In the rows, 128 means zero.
Each path below is one point turned by a fixed rotation once a step. After each direction that follows a path, write how fast that rotation turns it, in degrees per step (0 if it stays still).
Each turn is a multiple of 5 degrees from 10 to 175, or 0.
Each row of a path follows its step; steps can be skipped.
Rotation 1:
step 0: 123; 124; 138; 136; 127; 92; 148; 133; 113; 114; 126; 122; 117; 112; 132; 125; 148; 115; 89; 134; 142; 135; 90; 94; 175; 151; 134; 120; 122; 113; 133; 165; 171; 120; 90; 120; 154; 94; 123; 145; 111; 89; 146; 152; 142; 146; 163; 175; 95; 118
step 5: 125; 149; 182; 112; 155; 152; 133; 121; 145; 133; 125; 143; 161; 133; 117; 135; 131; 116; 124; 131; 123; 83; 154; 114; 89; 141; 189; 108; 154; 121; 160; 135; 131; 152; 96; 119; 116; 118; 126; 122; 107; 83; 134; 104; 112; 155; 158; 121; 97; 102
step 7: 177; 128; 154; 109; 127; 119; 164; 135; 95; 65; 163; 113; 86; 107; 141; 123; 161; 103; 132; 112; 119; 135; 126; 123; 126; 147; 121; 121; 142; 136; 128; 104; 123; 151; 142; 164; 153; 154; 137; 140; 144; 102; 133; 150; 138; 119; 77; 126; 147; 114
step 10: 148; 138; 128; 147; 131; 143; 104; 136; 112; 130; 182; 77; 107; 151; 100; 134; 125; 114; 133; 132; 107; 137; 123; 83; 122; 143; 162; 116; 184; 161; 132; 149; 131; 153; 131; 127; 118; 130; 115; 123; 96; 153; 147; 100; 157; 146; 119; 136; 166; 154
step 16: 123; 115; 149; 138; 139; 144; 148; 141; 119; 112; 163; 128; 126; 142; 140; 116; 103; 121; 95; 128; 111; 105; 79; 150; 107; 160; 141; 78; 113; 100; 134; 143; 134; 129; 127; 128; 145; 114; 148; 138; 124; 49; 165; 132; 125; 120; 151; 161; 128; 98
step 18: 155; 129; 146; 114; 159; 97; 158; 104; 128; 106; 130; 54; 97; 100; 143; 141; 132; 147; 110; 127; 136; 140; 136; 101; 114; 161; 163; 136; 173; 160; 130; 109; 123; 151; 97; 135; 127; 133; 108; 144; 130; 167; 149; 136; 149; 125; 137; 116; 121; 121
step 19: 148; 139; 109; 118; 110; 155; 149; 91; 130; 90; 166; 129; 74; 137; 121; 141; 141; 129; 99; 126; 163; 122; 99; 75; 147; 149; 123; 119; 154; 107; 114; 107; 109; 110; 124; 127; 144; 156; 135; 164; 124; 141; 150; 106; 105; 119; 105; 150; 127; 95
step 20: 149; 110; 128; 129; 103; 146; 107; 128; 166; 111; 136; 144; 121; 143; 131; 147; 175; 105; 124; 144; 145; 129; 89; 115; 119; 108; 161; 126; 98; 74; 177; 115; 146; 127; 101; 161; 139; 140; 128; 167; 84; 116; 113; 121; 122; 132; 119; 93; 135; 125
step 22: 166; 120; 128; 87; 127; 107; 106; 127; 135; 126; 178; 150; 115; 124; 106; 171; 157; 132; 147; 129; 105; 120; 144; 93; 133; 142; 92; 120; 167; 145; 131; 146; 121; 149; 122; 95; 139; 148; 126; 85; 122; 107; 143; 116; 165; 160; 132; 164; 112; 138
Speeds:
129; 133; 135; 138; 119; 118; 117; 126; 119; 124; 124; 120; 138; 128; 135; 122; 123; 129; 114; 128; 139; 127; 125; 134; 133; 135; 139; 122; 129; 137; 134; 137; 121; 126; 118; 131; 124; 129; 135; 127; 130; 130; 124; 116; 134; 123; 131; 128; 122; 125 : 140
129; 119; 123; 137; 127; 126; 141; 130; 121; 124; 120; 145; 122; 129; 136; 121; 128; 126; 130; 128; 124; 127; 122; 129; 129; 131; 126; 139; 125; 118; 127; 134; 125; 123; 114; 141; 123; 131; 133; 130; 123; 128; 130; 122; 131; 131; 124; 139; 141; 119 : 90
122; 123; 131; 130; 123; 127; 132; 128; 118; 133; 129; 119; 131; 125; 127; 123; 129; 132; 137; 133; 117; 125; 133; 126; 123; 130; 132; 125; 131; 115; 140; 130; 137; 139; 129; 138; 138; 140; 123; 132; 132; 136; 110; 128; 131; 118; 122; 131; 126; 132 : 135
138; 135; 129; 132; 122; 129; 140; 124; 120; 127; 121; 122; 128; 127; 127; 130; 115; 123; 128; 129; 120; 141; 121; 129; 128; 135; 120; 127; 125; 134; 123; 128; 137; 124; 132; 137; 140; 121; 119; 116; 128; 117; 131; 127; 133; 120; 139; 130; 131; 136 : 45
129; 129; 121; 120; 122; 128; 128; 140; 117; 131; 121; 125; 128; 133; 130; 136; 131; 128; 127; 132; 122; 122; 128; 120; 124; 125; 123; 129; 136; 141; 116; 125; 128; 129; 125; 135; 117; 148; 128; 133; 133; 129; 141; 122; 130; 124; 130; 125; 120; 135 : 90
121; 133; 120; 121; 128; 128; 129; 122; 132; 132; 110; 121; 135; 107; 124; 125; 135; 121; 117; 132; 121; 137; 124; 125; 119; 127; 128; 136; 124; 130; 132; 129; 134; 128; 123; 125; 121; 125; 132; 135; 131; 135; 125; 136; 134; 134; 136; 129; 129; 121 : 120
123; 133; 126; 129; 122; 123; 125; 130; 126; 117; 129; 129; 122; 133; 121; 130; 128; 133; 133; 144; 125; 117; 123; 136; 115; 123; 137; 143; 128; 129; 127; 136; 135; 128; 116; 122; 134; 118; 125; 119; 139; 128; 132; 128; 120; 131; 130; 121; 125; 130 : 90
Rotation 2:
step 2: 136; 106; 121; 144; 139; 146; 144; 144; 135; 145; 111; 113; 113; 153; 124; 132; 121; 108; 133; 160; 113; 121; 113; 127; 147; 133; 155; 87; 139; 109; 153; 150; 146; 155; 137; 131; 134; 93; 112; 138; 187; 144; 102; 93; 119; 112; 90; 125; 49; 148
step 5: 142; 166; 106; 163; 136; 146; 115; 108; 126; 168; 156; 125; 112; 123; 137; 120; 129; 82; 93; 122; 94; 144; 106; 140; 120; 112; 160; 158; 190; 128; 135; 151; 151; 106; 105; 118; 116; 146; 136; 134; 144; 116; 131; 167; 135; 173; 136; 160; 110; 150
step 9: 119; 99; 125; 161; 111; 158; 115; 96; 148; 136; 128; 89; 141; 124; 136; 115; 84; 123; 97; 87; 173; 180; 127; 115; 117; 109; 131; 109; 144; 84; 137; 97; 153; 132; 125; 111; 150; 128; 147; 133; 119; 159; 90; 140; 137; 144; 146; 91; 141; 129
step 11: 116; 111; 143; 101; 135; 128; 175; 82; 99; 165; 134; 135; 169; 146; 185; 193; 144; 120; 132; 111; 141; 91; 108; 112; 144; 165; 108; 111; 106; 142; 110; 132; 134; 141; 118; 144; 102; 140; 148; 122; 132; 115; 146; 144; 149; 134; 143; 124; 145; 129
step 14: 130; 130; 159; 102; 123; 131; 106; 133; 132; 135; 127; 100; 105; 117; 83; 159; 109; 146; 95; 147; 132; 110; 116; 104; 157; 142; 91; 71; 146; 106; 109; 107; 105; 90; 123; 165; 144; 107; 153; 111; 163; 135; 98; 146; 156; 119; 119; 97; 110; 140
step 15: 96; 135; 130; 129; 92; 133; 148; 114; 148; 101; 127; 149; 161; 145; 95; 121; 137; 119; 137; 104; 102; 80; 111; 112; 150; 171; 141; 164; 135; 140; 135; 135; 122; 186; 170; 146; 163; 117; 139; 148; 87; 113; 114; 99; 114; 118; 138; 117; 152; 107
step 19: 148; 116; 127; 89; 183; 139; 156; 128; 93; 153; 113; 106; 125; 134; 145; 161; 160; 100; 126; 122; 128; 69; 119; 97; 167; 179; 91; 133; 97; 133; 149; 127; 100; 138; 125; 108; 128; 136; 126; 138; 137; 138; 117; 105; 130; 117; 155; 123; 123; 135
step 20: 121; 124; 122; 115; 107; 133; 80; 109; 179; 141; 134; 141; 92; 137; 139; 126; 154; 115; 127; 131; 115; 156; 158; 118; 95; 159; 154; 101; 146; 149; 110; 111; 139; 146; 152; 78; 160; 159; 128; 148; 112; 129; 87; 143; 117; 121; 121; 140; 181; 126
step 21: 140; 122; 107; 170; 131; 121; 70; 94; 111; 150; 96; 110; 132; 142; 90; 98; 89; 98; 108; 109; 86; 114; 140; 142; 133; 105; 145; 155; 137; 119; 151; 118; 132; 114; 111; 133; 129; 147; 139; 127; 148; 168; 177; 135; 140; 139; 148; 119; 95; 118
Speeds:
131; 136; 135; 130; 132; 127; 144; 116; 131; 130; 122; 113; 125; 142; 122; 135; 133; 123; 139; 122; 123; 128; 132; 128; 126; 118; 135; 130; 123; 122; 144; 126; 124; 139; 133; 129; 122; 122; 127; 126; 125; 130; 130; 131; 125; 126; 133; 121; 126; 122 : 170
131; 119; 132; 131; 135; 122; 123; 125; 132; 132; 135; 132; 118; 138; 126; 121; 119; 137; 117; 130; 130; 134; 134; 127; 129; 121; 126; 130; 132; 119; 149; 140; 137; 124; 122; 132; 135; 129; 135; 119; 132; 120; 131; 126; 128; 137; 126; 126; 132; 131 : 90
130; 137; 134; 132; 138; 120; 136; 127; 131; 134; 125; 133; 136; 119; 135; 125; 123; 128; 126; 133; 129; 135; 138; 139; 126; 121; 113; 135; 139; 136; 132; 121; 138; 136; 129; 132; 125; 128; 122; 136; 131; 124; 122; 126; 131; 117; 118; 126; 123; 131 : 10
121; 125; 129; 127; 121; 121; 119; 120; 117; 134; 118; 123; 128; 124; 141; 130; 126; 136; 127; 120; 133; 131; 129; 128; 128; 132; 122; 128; 130; 128; 130; 120; 123; 128; 118; 131; 124; 128; 124; 113; 137; 133; 143; 123; 133; 121; 130; 119; 128; 112 : 145
132; 122; 124; 130; 124; 132; 133; 134; 140; 131; 123; 124; 137; 133; 134; 131; 122; 130; 137; 135; 119; 136; 114; 127; 121; 135; 127; 127; 122; 128; 134; 128; 132; 122; 131; 135; 136; 140; 117; 127; 130; 131; 133; 137; 142; 126; 123; 116; 132; 132 : 155
128; 128; 123; 130; 131; 133; 130; 131; 132; 134; 128; 133; 111; 129; 117; 125; 123; 134; 124; 119; 137; 130; 123; 142; 119; 128; 135; 138; 130; 129; 125; 123; 132; 122; 128; 119; 114; 125; 130; 137; 130; 139; 128; 133; 142; 135; 125; 119; 125; 122 : 90
124; 129; 132; 124; 126; 123; 127; 127; 132; 128; 131; 128; 116; 127; 129; 126; 138; 139; 131; 130; 118; 137; 121; 134; 116; 129; 125; 116; 131; 125; 131; 122; 121; 124; 125; 137; 124; 122; 131; 123; 125; 135; 119; 140; 122; 121; 117; 145; 133; 127 : 175
128; 136; 125; 127; 136; 121; 116; 121; 133; 147; 121; 132; 124; 136; 119; 146; 129; 123; 125; 132; 118; 126; 130; 125; 132; 124; 128; 127; 135; 134; 121; 128; 123; 121; 129; 124; 125; 136; 122; 129; 130; 131; 136; 122; 128; 130; 124; 134; 141; 134 : 45
Rotation 3:
step 1: 119; 67; 107; 136; 118; 105; 112; 124; 124; 125; 144; 126; 78; 154; 123; 123; 95; 114; 116; 118; 112; 110; 128; 110; 168; 127; 113; 100; 135; 149; 152; 125; 91; 117; 143; 116; 133; 131; 134; 68; 147; 145; 114; 127; 98; 136; 127; 132; 110; 119
step 4: 100; 114; 165; 121; 114; 131; 129; 114; 132; 123; 126; 138; 138; 108; 107; 150; 147; 112; 123; 90; 137; 165; 102; 147; 94; 120; 98; 106; 137; 148; 156; 80; 92; 84; 142; 153; 128; 133; 138; 140; 146; 138; 122; 164; 135; 117; 163; 140; 137; 118
step 6: 125; 132; 163; 143; 117; 155; 122; 119; 107; 124; 146; 138; 130; 110; 146; 131; 77; 74; 109; 117; 95; 129; 112; 143; 116; 131; 117; 98; 154; 118; 108; 73; 112; 146; 93; 136; 115; 138; 172; 131; 118; 149; 134; 125; 119; 155; 139; 135; 129; 144
step 13: 106; 119; 129; 119; 123; 127; 96; 114; 133; 152; 119; 134; 144; 107; 107; 181; 112; 87; 106; 132; 173; 147; 131; 135; 119; 143; 110; 101; 93; 105; 87; 115; 137; 142; 123; 157; 144; 125; 152; 146; 123; 116; 112; 150; 132; 95; 133; 109; 165; 109
step 15: 105; 141; 169; 156; 117; 134; 132; 116; 139; 142; 155; 121; 117; 128; 82; 145; 135; 104; 120; 109; 117; 161; 104; 170; 127; 126; 139; 120; 139; 135; 149; 122; 90; 168; 106; 155; 122; 130; 147; 163; 151; 97; 123; 138; 122; 91; 154; 148; 119; 109
step 16: 130; 79; 132; 123; 145; 128; 125; 105; 111; 146; 175; 145; 133; 107; 158; 117; 114; 161; 103; 159; 142; 137; 130; 139; 140; 139; 128; 151; 133; 133; 120; 125; 147; 192; 155; 137; 138; 106; 117; 103; 117; 135; 131; 128; 170; 124; 135; 171; 130; 128
step 18: 103; 126; 90; 81; 136; 108; 127; 102; 136; 154; 171; 150; 103; 162; 125; 125; 153; 123; 134; 117; 147; 137; 123; 109; 136; 140; 114; 142; 136; 153; 92; 160; 116; 158; 148; 93; 110; 125; 165; 111; 121; 113; 146; 153; 130; 126; 142; 149; 140; 112
step 19: 111; 98; 147; 139; 179; 116; 106; 136; 133; 117; 101; 103; 118; 111; 105; 151; 112; 150; 152; 117; 127; 113; 98; 136; 146; 119; 118; 145; 128; 113; 106; 120; 105; 112; 147; 122; 122; 134; 132; 72; 117; 173; 139; 103; 91; 109; 122; 154; 102; 112
step 21: 102; 107; 100; 144; 129; 128; 127; 113; 118; 134; 91; 122; 132; 132; 103; 151; 108; 132; 148; 124; 133; 153; 128; 137; 125; 133; 103; 123; 138; 101; 103; 114; 165; 113; 141; 119; 147; 76; 167; 101; 138; 171; 85; 143; 142; 110; 165; 130; 137; 138
Speeds:
137; 124; 122; 139; 133; 122; 132; 128; 131; 121; 137; 140; 132; 132; 122; 132; 126; 129; 121; 131; 112; 126; 119; 137; 123; 136; 130; 128; 133; 122; 124; 131; 131; 117; 132; 121; 129; 124; 125; 121; 133; 126; 117; 112; 121; 121; 125; 127; 135; 128 : 160
122; 134; 130; 125; 134; 130; 133; 122; 128; 123; 136; 115; 117; 126; 126; 121; 131; 129; 123; 137; 130; 130; 120; 119; 122; 128; 134; 112; 131; 130; 143; 122; 121; 117; 127; 121; 127; 127; 126; 127; 126; 113; 121; 132; 119; 131; 137; 126; 129; 131 : 135
140; 133; 124; 129; 137; 134; 122; 132; 136; 140; 136; 129; 123; 130; 129; 121; 131; 132; 119; 134; 127; 131; 128; 135; 129; 135; 135; 134; 136; 132; 134; 125; 123; 145; 118; 125; 116; 126; 126; 127; 123; 135; 134; 123; 123; 140; 133; 135; 130; 119 : 40
130; 123; 143; 122; 134; 131; 123; 124; 126; 123; 114; 127; 133; 121; 133; 115; 121; 132; 118; 134; 123; 123; 133; 122; 126; 116; 128; 131; 126; 116; 123; 132; 130; 129; 126; 128; 126; 134; 136; 117; 127; 124; 122; 123; 124; 132; 126; 141; 140; 124 : 135
116; 131; 132; 131; 115; 136; 128; 129; 127; 138; 134; 126; 145; 122; 122; 126; 131; 122; 126; 128; 125; 126; 137; 133; 124; 124; 136; 128; 128; 128; 121; 125; 120; 131; 143; 119; 133; 126; 123; 124; 127; 126; 126; 130; 116; 137; 125; 121; 125; 116 : 160
114; 142; 134; 123; 140; 121; 133; 131; 116; 129; 133; 142; 125; 126; 122; 127; 131; 124; 128; 124; 125; 116; 130; 119; 141; 134; 135; 120; 132; 121; 130; 130; 126; 132; 126; 135; 123; 127; 136; 128; 134; 135; 128; 123; 124; 128; 119; 127; 121; 125 : 85
